array([[124, 135, 126, 131, 125, 128, 125, 132, 129, 136, 126, 134, 139,
        130, 129],
       [126, 132, 131, 142, 135, 125, 125, 124, 125, 138, 123, 124, 106,
        116, 112],
       [128, 132, 131, 142, 135, 125, 125, 124, 125, 138, 123, 124, 106,
        117, 113],
       [127, 134, 132, 143, 135, 125, 124, 125, 126, 139, 124, 125, 109,
        118, 113],
       [134, 135, 135, 136, 131, 126, 121, 126, 126, 138, 130, 129, 135,
        126, 130],
       [126, 133, 131, 140, 133, 126, 125, 125, 127, 137, 124, 126, 111,
        120, 115],
       [127, 134, 132, 143, 134, 125, 124, 124, 126, 139, 124, 125, 110,
        119, 113],
       [126, 129, 128, 129, 129, 129, 131, 130, 132, 132, 127, 131, 129,
        131, 128],
       [123, 134, 126, 141, 133, 127, 122, 121, 124, 133, 124, 124, 114,
        115, 123],
       [126, 130, 129, 129, 126, 128, 130, 128, 132, 131, 128, 130, 128,
        130, 130],
       [124, 134, 127, 140, 132, 127, 122, 121, 125, 131, 124, 125, 114,
        117, 123],
       [133, 135, 136, 137, 129, 126, 122, 123, 129, 136, 130, 128, 132,
        127, 133]]) 135

array([[116, 137, 139, 136, 140, 138, 136, 138, 140, 138, 138, 138, 135],
       [117, 126, 127, 129, 129, 133, 134, 137, 139, 143, 145, 147, 150],
       [123, 142, 141, 141, 138, 137, 134, 134, 133, 131, 126, 128, 130],
       [137, 129, 128, 125, 124, 121, 119, 117, 116, 115, 112, 109, 107],
       [128, 133, 136, 136, 135, 135, 133, 136, 131, 131, 131, 134, 128],
       [134, 120, 122, 123, 127, 125, 128, 128, 128, 130, 130, 130, 125]]) 137

array([[112, 147, 126, 118, 103, 106, 110, 117, 143, 126, 135, 119, 124,
        117, 106, 132],
       [127, 115, 146, 110, 140, 136, 150, 148, 111, 129, 113, 145, 146,
        136, 143, 103],
       [151, 116, 144, 143, 140, 141, 143, 145, 111, 117, 148, 142, 132,
        145, 140, 103],
       [110, 143, 148, 112, 143, 113, 138, 145, 137, 116, 114, 148, 146,
        143, 111, 114],
       [143, 111, 140, 128, 137, 146, 153, 142, 110, 112, 107, 145, 143,
        147, 148, 117]]) 147

array([[123, 129, 124, 116, 124, 150, 122],
       [124, 127, 136, 118, 134, 138, 137],
       [135, 135, 140, 131, 133, 120, 146],
       [124, 131, 124, 116, 122, 150, 122],
       [132, 128, 128, 148, 126, 101, 126],
       [128, 137, 125, 112, 121, 150, 126],
       [129, 119, 137, 130, 143, 119, 142],
       [128, 118, 133, 143, 137, 107, 132]]) 129

array([[130, 142, 140, 131, 109, 120, 122],
       [130, 145, 127, 123, 105, 128, 122],
       [130, 142, 143, 132, 110, 119, 122],
       [130, 146, 123, 121, 104, 130, 121],
       [130, 144, 131, 125, 106, 125, 122],
       [129, 139, 151, 137, 113, 113, 122],
       [130, 146, 125, 122, 104, 129, 121]]) 142
---
[[123 122 132 130 113]
 [150 147 126 140 142]] value 147

[[108 143 110 117]
 [108 109 155 117]] value 109

[[130 154 132 128 121 123]
 [133 114 120 135 117 114]] value 114

[[119 139 108 106 110]
 [130 118 130 106 141]] value 118

[[132 140 127 134]
 [146 129 116 152]] value 129

[[144 118 102 130 110 104]
 [147 110 104 127 100  98]] value 110
---
[[130 119 111 137]
 [107 103 127 137]] result: 119

[[126  99 133 127]
 [122 133 102 120]
 [115 112 136 139]] result: 133

[[ 99 105 111 156]
 [111 112 116 145]
 [122 124 125 134]] result: 112

[[124 114 137 141]
 [128 115 138 106]] result: 114

[[124 129 149 122]
 [149 124 116 157]] result: 129

[[131 141 130 116]
 [111 156 136 117]] result: 141

[[122 139 130 126]
 [131 141 143 105]] result: 139
---
[106 107 116 136 134 130] --> 106, 130

[127 122 151 149 136] --> 127, 136

[138 123 123 108 115 121 100] --> 138, 100

[[131 140 145 128]
 [123 133 104 123]] --> 131, 123

[108 121 115 107 120 126] --> 108, 126

[[130 133 126 128 146 116 122]
 [121 149 134 118 157 117 134]] --> 130, 134

[[123 104 139 156]
 [126 122 129 135]
 [123 123 119 131]] --> 123, 131

[[124 120 133 130 117]
 [116 120 110 132 126]
 [112 126 110 133 104]] --> 124, 104

[ 98 112 139 151 129] --> 98, 129

[[127 153 136 130 105 133 133]
 [100 124 126 134 126 138 130]
 [111 126 118 135 108 138 132]] --> 127, 132
---
[136 152 142 124 132] | 136, 132

[[135 112 110 136 138 107 118]
 [131 126 129 129 135 123 122]
 [128 128 129 129 129 127 127]] | 135, 127

[131 111 127 137 133 116 104] | 131, 104

[[129 133 130 130 130]
 [106 145 140 154 120]
 [131 123 127 133 130]] | 129, 130

[131 151 153 130 131 130 152] | 131, 152

[135 143 131 152 130 152] | 135, 152

[127 103 153 155] | 127, 155

[125 135 138 155] | 125, 155

[124 129 150 156 131] | 124, 131
---
[153 120 141 146 134 123] >> 123

[[140 120 122 137]
 [127 107 138 103]
 [127 117 126 147]] >> 107

[134 114 105 152] >> 114

[125 119 135 126 130 137 151] >> 125

[131 130 126 120 132 101 151] >> 120

[140 106 126 145] >> 126
---
[122 142  99 138 152] → 99
[147 133 117 133 105 132] → 117
[156 121 123 117 109 133 120] → 123
[104 114 124 121] → 124
[133 100 136 152 124] → 136
[150 135 133 123 127 130 126] → 133
[121 154 104 120 117 138] → 104
---
[116 107 127 130 141]
130

[[121 124 122 128]
 [150 135 155 121]]
155

[137 131 150 118]
150

[[144 125 143 125 144 143 142]
 [136 136 131 137 140 132 141]
 [132 133 117 133 142 119 149]]
119

[128 132 153 134 129]
134

[[139 131 108 148 142 126 121]
 [131 138 129 156 140 123 132]
 [145 124 146 138 146 138 121]]
138
---
[100, 120, 130, 128, 151] value 100, 151

[128, 121, 118, 101, 100, 124, 148] value 128, 148

[[131, 123, 106, 126, 126, 122, 118],
 [153, 106, 151, 148, 155, 117, 130],
 [137, 119, 110, 150, 142, 129, 143]] value 131, 143

[123, 126, 132, 126, 106] value 123, 106

[129, 151, 138, 135, 110, 131] value 129, 131

[[101, 152, 153, 126, 154, 135],
 [122, 132, 125, 146, 118, 157]] value 101, 157

[[157, 119, 118, 139, 125],
 [141, 134, 117, 131, 123],
 [140, 134, 125, 135, 132]] value 157, 132
